In the rows, 128 means zero.
Where one turn sends some rows of the set: a few examples, then the rows asked
K72: [118 188 143  89 129 105 133 145 130 138 130 134 164 135 160 132 159 152
 135 159 120 131 139 156 157 115 114 132 137 151 117]
K634: [ 99 157 118 139 136 105 138 139 156 113 121 137 155 130 138 102 118 123
 116 139 117 157 131 117 141 118 151 167 125 148 120]
K286: [130 127 155  91 117 100 141 149 128 135  95 113 154 127 178 125 132 115
 131 117 140 126 156 150 135  84 136 133 125 133 129]
K142: [102 148 130 134 133 100 136 150 148 121 129 142 138 123 139 104 125 148
 117 145 119 147 117 120 134 122 151 160 123 142 125]
K855: [ 99  95  95 140 111 138 120 138 126 117 166  99 156  72 131 136 119 140
 152 134 156 119 143 145 166 102 104 118 103 130 132]
K737: [ 95 133 144 123 108 138 145 153 128 113 117 110 166 156 169 106 113  95
 150 143 122 135 163 105 160 117 115 172 137 101 125]
K509: [119 199 125  97 117 110 122 143 124 135 126 131 170 138 145 139 152 148
 135 147 118 125 147 158 146 130 110 129 138 154 119]
K239: [130 142 153 101 117 107 143 152 134 130  97 109 169 145 168 121 138 102
 133 116 133 134 163 141 144  85 129 144 140 138 122]
K307: [104 125 105 112 118 155 108 133 121 109 171 101 156  78 135 152 137 124
 155 147 149 118 136 151 183  87  91 110 104 127 142]
K565: [ 78 171 136 115 135 113 130 112 137  85 140 142 186 124 160 108  98 120
 140 171 114 142 168 139 148 137 113 131  97 131 134]
K421: [ 87 125 103 118 110 158 115 140 133 110 174 113 155  77 125 144 145 138
 150 150 151 127 131 131 183  96  88 113 101 126 138]
K592: [ 84 114 149 119 114 134 141 153 124 109 130 114 147 149 171 103 107 105
 148 154 120 125 159 109 150 122 119 161 128  89 136]
K405: [ 72 170 117  93 103 149 134 126 126 146 131 145 159 128 175 121 127 117
 149 162 134 106 174 120 181 138 123 156 158 126 111]
K835: [107 195 133  87 128 105 126 139 125 134 122 136 170 140 158 136 143 146
 122 151 122 132 137 152 154 131 121 145 148 148 123]
K508: [ 95 123 119 127 111 150 120 139 134 108 167 117 174  76 134 138 140 143
 158 148 158 127 136 143 182  88  93 111  88 139 145]
K445: [123 138 150  92 108 110 134 145 126 134  95 116 160 145 167 132 126 112
 121 123 136 127 154 154 129  92 145 136 141 131 137]
K935: [117 107 102 125 102 139 122 146 116 122 154  96 152  68 134 144 128 150
 146 122 159 124 129 141 170 104  96 120 102 122 133]
K626: [103 160 132 129 126 111 135 138 143 115 120 145 146 130 145 108 102 139
 109 144 122 150 122 125 134 125 160 162 126 139 133]
K370: [101 159 122 143 123 105 125 146 148 112 117 141 146 122 136 112 110 134
 119 131 128 147 118 124 128 119 146 170 116 153 129]
K318: [ 96  92  99 135 106 137 125 137 123 121 161 100 158  65 129 137 122 137
 153 135 155 120 143 144 169 102 107 120 106 122 135]
K612: [118 130 149 103 104 106 129 151 129 132  93 110 162 136 163 133 131 100
 137 112 141 121 161 154 128  82 128 142 133 140 133]
K526: [112 196 126  95 129 116 139 151 131 133 120 130 171 140 144 124 154 149
 135 150 116 136 152 144 150 129 126 135 144 153 106]
K951: [ 76 166 109  99 102 156 140 131 123 147 130 132 153 127 182 128 133 116
 164 173 123 107 168 125 183 135 113 155 141 113 109]
K661: [ 90 127  98 126 111 159 113 141 134 114 172 115 161  82 128 144 146 139
 156 148 153 123 133 136 182  97  90 114  98 134 141]
K600: [116 104 104 132 104 140 120 149 118 120 156  96 158  75 137 141 123 150
 154 124 161 121 134 144 168 103  94 120 102 129 133]
K313: [ 80 177 113 111  89 155 135 128 124 145 133 143 164 124 165 117 128 124
 166 165 129 104 179 121 176 143 112 149 141 130 109]
K746: [122 109 118 126 118 132 116 146 123 105 173 103 150  71 128 129 121 151
 142 127 155 127 132 137 168 102  95 112 103 127 135]
K604: [109 137  92 110 120 140 126 125 135 142 124 131 106 108 171 115 110  97
 134 126 132 105 161 115 154 110 155 155 142 131 106]
K749: [ 96 166 114  68 131 127 141 118 141 113 101 128 170 113 180 123 124 102
 129 128 134 137 193 134 146 109 128 109 110 137 106]
K32: [117 106 110 132 117 135 116 146 128 108 171 105 152  72 131 131 119 154
 145 125 160 125 135 137 166 103  94 113 100 134 130]
K193: [107  98 115 137 111 138 118 150 124 115 177 100 158  83 125 129 125 148
 156 137 155 116 142 141 168 102  94 116 113 129 133]
K747: [ 89 180 103 103 110 157 144 134 122 141 123 130 161 129 165 117 129 118
 162 161 120 112 179 121 176 139 130 153 149 128  98]
K579: [ 93 124 124 121 107 150 124 140 132 111 164 118 174  71 132 139 140 148
 156 151 157 133 128 141 186  90  93 115  90 134 142]
K410: [110 152  92 113 125 137 129 124 148 127 118 131 125 116 164 109 111  85
 125 115 132 124 166 106 156 106 149 157 142 139 101]
K350: [111 133 111 122 117 146 116 131 125 114 165 112 165  65 135 146 134 140
 157 147 154 122 128 157 186  84 104 117  97 145 140]
K251: [104 126 101 119 118 155 110 135 125 106 168 104 162  81 138 151 137 128
 156 143 152 120 137 149 180  89  88 108  94 131 145]
K67: [ 69 167 144 101 141 113 133 115 136  93 138 146 180 129 171 108  98 119
 128 171 121 143 161 131 159 137 121 146 117 123 135]
K799: [100 142 102 101 112 142 125 122 143 136 123 140 117 121 163 114 107  94
 118 126 137 113 167 113 144 108 159 145 151 132 114]
K175: [ 81 162 114  62 126 118 128 108 141 124 106 138 162 114 186 138 128 100
 112 129 140 130 181 139 148 113 123 117 125 134 120]
K685: [ 91 130 160 127 100 139 130 160 126 102 126 120 157 150 163 103 101 104
 152 140 130 124 157 107 150 119 106 169 128 105 135]
K103: [ 73 165 131 105 146 121 144 125 138  86 130 129 184 133 159 104 106 113
 139 169 109 150 176 129 149 135 123 134 108 122 122]
K546: [ 97 140  97 119 113 141 115 127 148 129 129 141 115 111 154 109 107  87
 134 118 139 106 167 110 146 104 145 157 145 143 108]
K395: [ 98 166 106  64 130 125 129 106 144 121 111 135 147 101 194 134 130 102
 122 132 136 130 177 138 153 104 119 109 105 134 112]
K7: [ 63 159 134 110 145 112 138 116 147  94 146 143 173 124 165 107 112 122
 135 186 110 147 157 133 154 131 121 137 103 123 131]
K601: [ 85 164 106  73 114 126 126 107 144 118 110 137 160 109 177 134 128 100
 125 127 139 126 194 135 141 114 112 101 107 135 116]
K168: [113 135 106 126 116 151 114 136 127 114 168 115 164  73 136 145 137 142
 159 146 155 118 130 152 186  87  99 115  96 146 141]
K101: [107  99 119 137 113 133 121 145 122 116 181 103 157  76 121 125 126 145
 156 142 150 116 141 143 172 101 102 119 117 129 134]
K786: [ 91 131 159 114 100 145 140 149 125 114 124 127 153 153 170 102  98 109
 139 149 129 125 160 106 152 123 128 160 140  97 136]

K592 turns into K72
K526 turns into K410
K370 turns into K601
And these:
K786 turns into K835
K350 turns into K318
K855 turns into K508

Where one turn sends some rows of the set: a few examples, then the rows asked
K922: [167 144 118 148 105 141 109 157 117 114 158 118 168 105 151 139 117 152
  87  97 110 151 121  94 144]
K837: [186 150 121 138 128 151 125 159 127 163 155 121 165 112 138 117 109 138
 104  93 108 155 131 108 148]
K655: [179 141 129 118 101  81 168 128 102 148 131  87 133 131 160 149 131 146
  98 125 132 167 134 121 112]
K171: [151 134 136 155 116 103 162 170 122 157 107 112 160  97 104 150 140 153
  95 165 167 153 127 140 129]
K110: [135 138 105 190 115  98 160 145 137 167 118 116 144 109 136  95  73 159
 101 137 112 178 156 128 132]
K109: [178 150 118 126 110 102 170 129 102 161 131  99 140 128 151 152 150 156
  88 119 139 166 143 110 107]
K140: [166 130 127 143 117  94 172 179 122 155 108  98 138  95 106 125 138 139
  96 154 158 166 122 126 136]
K298: [139 144 134 184 103 111 131 173 122 129  88  79 137 115 137 126  84 133
 121 129 129 143 156 150  95]
K622: [132 153 111 167  92 120 141 159 121 127  97  80 137 133 111 108  89 159
  92 134 128 154 160 132  85]
K882: [138 130 123 138 107 106 167 178 112 120 102 106 155 101 118 148 153 162
  83 157 154 160 132 131 129]
K42: [183 142 142 127 111  87 167 126 108 177 130  95 143 129 156 157 129 146
 110 121 140 162 140 135 116]
K45: [146 134 120 117 112 101 178 170 118 137 106 103 149 117 106 121 131 152
  94 171 144 164 133 140 125]
K613: [166 164 112 146 133 155 116 152 130 152 166 127 175 109 126 127  99 137
 100 142 116 131 130 116 131]
K459: [113 127 121 184 108  96 155 153 130 140 109 120 157 114 159 119  80 172
 103 130 105 175 164 149 140]
K552: [152 132 134 138 110  89 166 173 117 131 106 101 147 101 118 137 123 132
 107 181 150 152 119 146 126]
K517: [147 151 121 127 123 144 116 160 119 107 157 121 178 116 156 140  95 136
 109 143  98 130 134 133 135]
K66: [150 132 122 133 124 108 177 191 114 133  95 104 144  96 129 133 151 136
 104 155 147 160 136 136 131]
K481: [172 151 117 146 127 158 116 168 118 135 147 128 170 102 158 136 124 136
 104  96 107 144 135 107 142]
K62: [161 149 113 152 112 136 107 155 124 115 171 113 166 102 134 138 107 154
  80 122 119 142 117  93 142]
K934: [142 126 139 127 117 106 175 177 122 150  98 109 162 112 115 143 140 162
 102 153 152 161 141 158 139]
K636: [151 148 118 181 100 116 140 163 131 157 101  76 129 121 104 104  91 156
  94 113 140 161 154 124  99]
K157: [171 144 115 126 128 144 132 168 133 152 163 110 161 115 132 112 109 156
  89  93 109 160 138 105 161]
K174: [165 146 141 128 117 145 117 143 128 156 155 130 188 131 139 135  88 151
 114 116 103 143 134 146 146]
K423: [119 140 114 203 109 100 144 138 132 153 118 127 162 107 142 122  74 163
 101 153 117 162 153 141 123]
K378: [118 142  97 205 115 116 151 153 129 150 112 128 156  99 146 119 103 174
  86 130 119 172 165 118 125]
K365: [116 137  95 181 105  99 157 149 126 125 114 115 144 111 152 102  84 167
  88 141 103 177 159 122 125]
K145: [133 151 132 196 106 126 129 162 125 151  92  93 151 118 118 136  91 151
 111 131 142 139 161 150  91]
K148: [125 140 104 191 130 116 163 162 131 161 104 126 151 103 159 106  93 153
 112 131 107 170 171 139 132]
K819: [161 149 125 126 105 132 111 145 116 106 157 119 172 123 153 132  87 136
 107 132  94 140 119 125 133]
K134: [168 131 134 123 115 117 121 170 128 118 161  97 155 112 155 122  89 140
 105 102 100 155 124 119 165]
K462: [158 143 129 148 134 151 115 177 123 133 150 122 177  97 164 150 119 140
 111 104 111 135 141 125 155]
K204: [134 135 139 165 100 114 145 171 128 148  87  79 144 134 124 120  90 166
 108 101 129 160 172 159 111]
K943: [174 140 139 135 113  94 162 139  99 157 122  99 145 119 174 173 147 145
 108 115 139 158 144 130 115]
K13: [167 138 147 132 128 132 121 160 135 158 159 117 179 117 144 135  84 144
 121 113 109 142 134 149 163]
K338: [125 137 106 205 115  97 147 158 125 132 111 117 143  91 165 115  84 141
 107 144 109 165 151 125 126]
K253: [130 126 116 207 110  91 149 158 133 150 114 112 145  93 155 116  90 164
  95 115 119 179 153 119 144]
K64: [153 143 123 119 106 135 122 143 132 131 171 114 177 131 121 126  89 174
  81 123 108 152 130 121 148]
K784: [170 135 134 137 101 121 108 158 118 109 155 110 164 111 161 138  96 138
 106 102 101 151 116 115 151]
K941: [174 152 125 143 103  93 154 125  98 143 133 101 143 118 159 170 140 142
  96 143 144 150 130 113  96]
K945: [127 153 113 189 100 132 132 168 118 126  91  89 145 116 123 132 110 162
  91 121 138 146 164 127  87]
K873: [161 145 128 111 102 136 122 138 123 128 160 120 177 139 136 122  85 157
 100 120  95 152 129 132 141]
K810: [178 158 124 144 121 153 116 141 129 167 162 132 181 118 124 129  97 145
 104 119 114 141 127 120 137]
K902: [167 148 133 120 112  97 164 131  96 147 122 104 150 132 172 168 136 140
 112 139 130 151 146 142 102]
K997: [141 132 135 182  88 101 135 169 127 134  97  69 132 120 121 122  91 166
  95  97 137 164 153 131 112]
K651: [143 142 126 176 115 125 146 186 122 145  81  80 134 116 138 115 102 140
 118 103 127 155 171 145 105]
K583: [149 119 146 141 100  81 163 175 120 130 106  96 150 101 118 148 131 155
  96 152 158 163 121 141 143]
K891: [169 152 127 127 101  98 162 115 103 159 135 104 153 136 144 164 135 161
  90 140 142 156 139 125  99]
K309: [179 158 123 135 120 108 163 129  99 166 128 107 146 121 159 161 141 132
 109 142 140 149 142 126  95]

K552 turns into K171
K459 turns into K148
And these:
K636 turns into K997
K655 turns into K42
K517 turns into K613
K481 turns into K819

Where one turn sends some rows of the set: a few examples, then the rows asked
K682: [162 111 145 124 103 127 165 156 134 104  94 158 102 141]
K237: [147 117 156 122 123 113 155 158 145 123 113 148  91 143]
K135: [152 154 151 179 130 134 174 168 140 101  93 127  83  88]
K688: [150 122 142 125 121 144 148 141 143 117 105 145 111 144]
K295: [167 146 150 131 164 115 131 150 123  47  95 134 100  95]
K22: [172 133 155 147 183 113 145 139  98  95 121 153 108  82]
K766: [109 146 160 146 125 130 164 173 125  77 104 127 104  73]
K895: [159 134 148 135 124 153 148 139 151 123  98 151 119 126]
K450: [170 139 158 140 178 112 150 150  92 102 131 158 107  82]
K230: [142 130 163 119 137 116 152 161 150 120 108 166  83 138]
K982: [147 118 134 129 162 104 139 173 126  83  87 173 131  71]
K712: [136 122 138 130 154 106 137 179 125  75  86 174 133  77]
K978: [180 127 138 142 172 101 161 153  97  87  97 180 101  87]
K461: [108 140 144 133 131 131 157 179 118  76 117 125  85 128]
K281: [167 119 150 138 174 104 155 157  88  85 105 177 107  83]
K262: [131 141 131 162 158 145 151 201 133  90  82 148  82 119]
K113: [143 129 145 130 128 148 147 146 133 108 121 142 103 152]
K730: [156 101 143 149 118 116 164 184 136 126 107 140 117 124]
K238: [156 149 154 170 149 129 190 172 113  95 101 143  64  91]
K272: [131 121 130 161 110 121 170 190 127 100 108 122 116 101]
K967: [111 149 150 147 134 153 174 167 125 103  93 173  88  86]
K857: [182 141 132 144 177 131 148 138  93  82 102 163 109  94]
K227: [148 110 150 141 121 107 164 166 143 128 120 151 101 136]
K293: [138 115 149 133 122 129 170 124 151  92  78 150 103 126]
K944: [172 138 142 142 186 110 147 150 100 107 123 163 103  86]
K670: [137 138 133 160 150 163 183 170 107 105  88 170 100  83]
K547: [123 137 144 160 139 125 152 182 137  67  89 112 107  90]
K638: [133 140 130 165 186 142 162 170 133 101  87 147  79 105]
K534: [161 151 150 139 159 114 127 157 128  46  94 129 108  98]
K143: [103 132 141 144 139 132 154 198 124  73  93 140 112  87]
K733: [172 116 139 139 174 103 158 161  97  86  94 181 116  84]
K130: [164 148 162 130 141 121 142 171 100  91 135 145 120  68]
K608: [180 125 138 148 181 125 142 146  94  73  98 158 115  94]
K99: [134 130 160 119 131 146 152 163 116  99 124 140  89 148]
K354: [103 127 134 144 125 128 167 141 146  82  85 137 108  99]
K184: [152 111 143 133 108 128 172 140 138  93  88 164 103 140]
K531: [152 153 167 135 135 116 143 171 107  88 132 142 123  67]
K809: [178 124 150 132 107 130 163 176 132  99  90 162  99 140]
K884: [180 136 140 144 182 126 144 134 101  70  98 152 110  98]

K230 turns into K809
K99 turns into K730
K688 turns into K237
And these:
K143 turns into K547
K733 turns into K884
K978 turns into K857
K712 turns into K534
K262 turns into K135
K638 turns into K238
K113 turns into K227
K295 turns into K130
K272 turns into K354
K22 turns into K281

